One turn moves each row of this set onto another row. After a few examples, where does it send each row asked below?
Z559: [-13   6  34  13 -29   9  23  -6 -17   8   4  13  -6  -9  -8   0 -30 -19
  17  13  27]
Z70: [ -9  20  43 -14  -5 -23  28 -18  23  -3 -17  12   1   6 -12  10 -34  -8
  16  -4 -23]
Z707: [ -1  -2  32   6  -6 -44   2   9 -24   1 -14  32  16  12  18 -13 -15 -10
 -29   2 -12]
Z451: [  2   1  32   3  -3 -33 -14 -11 -16  11 -20  33  28  11  -1   8  22 -37
  -6  22 -14]
Z470: [-19  19   5  -2 -21 -10 -18  -7 -20  -3 -21   4   9  28  13  17 -28 -24
 -19  28  -3]
Z711: [ -1  16  22  -2 -11 -22  14 -23  30   4  -3  28 -13 -15  -4  -7  -4 -21
 -10  13 -20]
Z14: [  0  -8  46  35   6 -38  -9 -22   8   4  -9  19  -2 -16  -1  13 -21 -29
   5  16   0]
Z123: [  7  13  20 -22  -3  -9  -4  27 -36   0  15 -12 -24   4  -2  20   8 -40
   6   1   1]
Z991: [ -5   8  41   6  -1 -37  12   0  -6  -5 -15  18   3  14   7 -10 -41  10
   4 -13 -16]
Z865: [ -1  34  29  -1 -19 -12  32   5  11 -12  -4  17 -29  -7  17  -2 -12 -36
 -23   1   3]
Z664: [  5  17  49 -23  -5 -18   6  -5   2   3 -27  22  26  14 -17  38   5 -46
   2  11 -18]
Z250: [ -6  10  10 -18  -4  -9 -10  11 -17   2  22 -10 -27   5  -2  14  12 -43
  21  10  -2]
Z691: [-30  12   9  -2   5  -1  10 -23 -13  15 -26  -3   9  22   7  28  -6 -35
 -26   2   5]
Z167: [ -6  17  22  24  -5 -20   7 -22  16  -1   2  23 -24 -25   9  -6  -8 -23
  -5   5  -2]
Z668: [  0 -14  13  16  -1  -9   9  26 -35  -4  11 -12 -26  14  -5  11   4 -27
  11  17   5]
Z971: [  8  21  26 -17 -19 -21  32   8  10  -1  -8  26 -12  -2  12  -6  -2 -29
 -38   6 -13]
Z46: [ -8 -22  21  -1  -9  -1  22  -8 -13  -4   1  -8  -3  10  -3  14 -31 -67
 -21  12   6]
Z763: [  2   4  15  16  -2 -33  -8  -4 -21   2  -8  25   6  17  19 -25   7 -14
   1  -2 -20]
Z220: [ -4  20  42 -16  -3 -17   4   7 -10  -5 -29  15  38  20 -13  43  -1 -46
   3   5  -9]
Z642: [-14  -4  31   1 -21   5  40 -10  -6   7   5  -4  -8  11  -8  -3 -27 -51
   5  14  20]
Z640: [-14  -1  17  -5   5 -14 -13   2 -15   5  13  -8 -22  10  -1  22   9 -33
  39  17   4]
Z302: [ 20  15  38   3 -24 -12  14  -5 -12  31   9 -16  23  -2  -7   0 -27 -21
  14  -9 -10]
Z340: [  9  20  56  -5 -14 -25  29  23  -2 -13 -17  11  -9  11  11  19 -28 -47
 -26   9   9]
Z206: [  0   3  27 -15 -11 -36  12  -5  -6   6 -13  33  23   1   5   7   6 -40
 -38  20 -16]
Z484: [ 10   6  52  -9  -8 -34  27  26  -6  -4 -23  23   2  18  15  11 -22 -24
 -36   2  -4]
Z398: [  3  28   8  -1  -5 -13  21   1  -8 -12  -3  -1   1  14  12 -18  -9 -16
  14 -27 -24]
Z579: [ -8  -3  33  -2  12 -18  -8  12 -32   6   0  -9 -14  14  -3  33   4 -24
  37  12  13]
Z939: [ 13  21  22   1 -40 -17 -16   4 -19   7   0  -5  18  14   3  -1 -41 -17
   5  21 -11]
Z129: [ -5  -4  25  19 -22   6  -6  -1 -30  -3  -1  18   0 -20  -5  21 -39 -13
  -1   9  16]
Z496: [ -5   6  29   9  -3 -31 -21  -9 -20   5 -18  24  40  14 -10  10  10 -37
   7  19  -8]
Z630: [  9  -5  67  18   1 -42   4   7  -3  -4 -22  12   8   6   2  29 -32 -43
  -9  18   6]
Z381: [-15  -3  26   2  -5   4   2  27  -8  -2  16  -7 -20   5 -17  42  -8 -33
  24   5   3]
Z880: [  5  31  43 -28  -6  -9  22   6  10 -11 -20   7   4  21  -5  24 -20 -25
  14 -20 -26]
Z891: [ -5  -4  19  10  -6  -7   0  20 -34   3  11  -2 -21   7 -23  14  15 -40
   4  27  10]
Z765: [ -5 -12  17  11  -1  -3   9  31 -21  -7  13 -14 -25  10  -1  28 -10 -24
  24   3   0]
Z742: [  1  -8  63  10   5 -44   4   6   3   2 -29  22  10  18  -1  18 -36 -14
  -6   8  -6]
Z492: [  3  22  22  -3  -4 -17  13   6  -3 -12  -9   8 -11  22  16 -14 -20  -5
  12 -28 -27]
Z71: [ -1 -23  18  10 -10  -2  -5  -2 -28 -10  -4   4   1  -9  -1  30 -39 -43
 -25   8   3]
Z289: [ -7   8  30   1   4  -1  31 -20  -9  36  -7 -15  18   3  -5  17  -5 -31
  -5 -20   0]
Z393: [ -1  11   9  20  -4 -30 -10 -12 -20   1  -3  15  17  11   6 -27   5 -19
  13   0 -18]
Z697: [  1  33  28 -24  -5  -5  30  12  -2 -15 -18  -1  14  21   1  26 -13 -32
   7 -24 -20]
Z612: [-15   2  27   0  -7   1  -4  21 -18   4  15   1 -18   3 -31  33   8 -43
  12  18   8]
Z283: [ -5  16  34 -28 -12 -23  28 -21  23   3 -15  21  15  -1 -13  20  -5 -40
 -10  17 -22]
Z648: [  5   4  34 -12   6 -15  -3  28 -45   3   1 -11 -15  11  -2  32   4 -30
  16   2  10]
Z219: [ -5  -2  44  14   4 -36  -4 -25  25   6 -16  25   0  -2 -11   7 -24 -11
  10  15 -16]

Z630 -> Z865
Z393 -> Z220
And these:
Z664 -> Z492
Z219 -> Z484
Z691 -> Z302
Z250 -> Z579
Z668 -> Z612
Z642 -> Z129
Z206 -> Z70

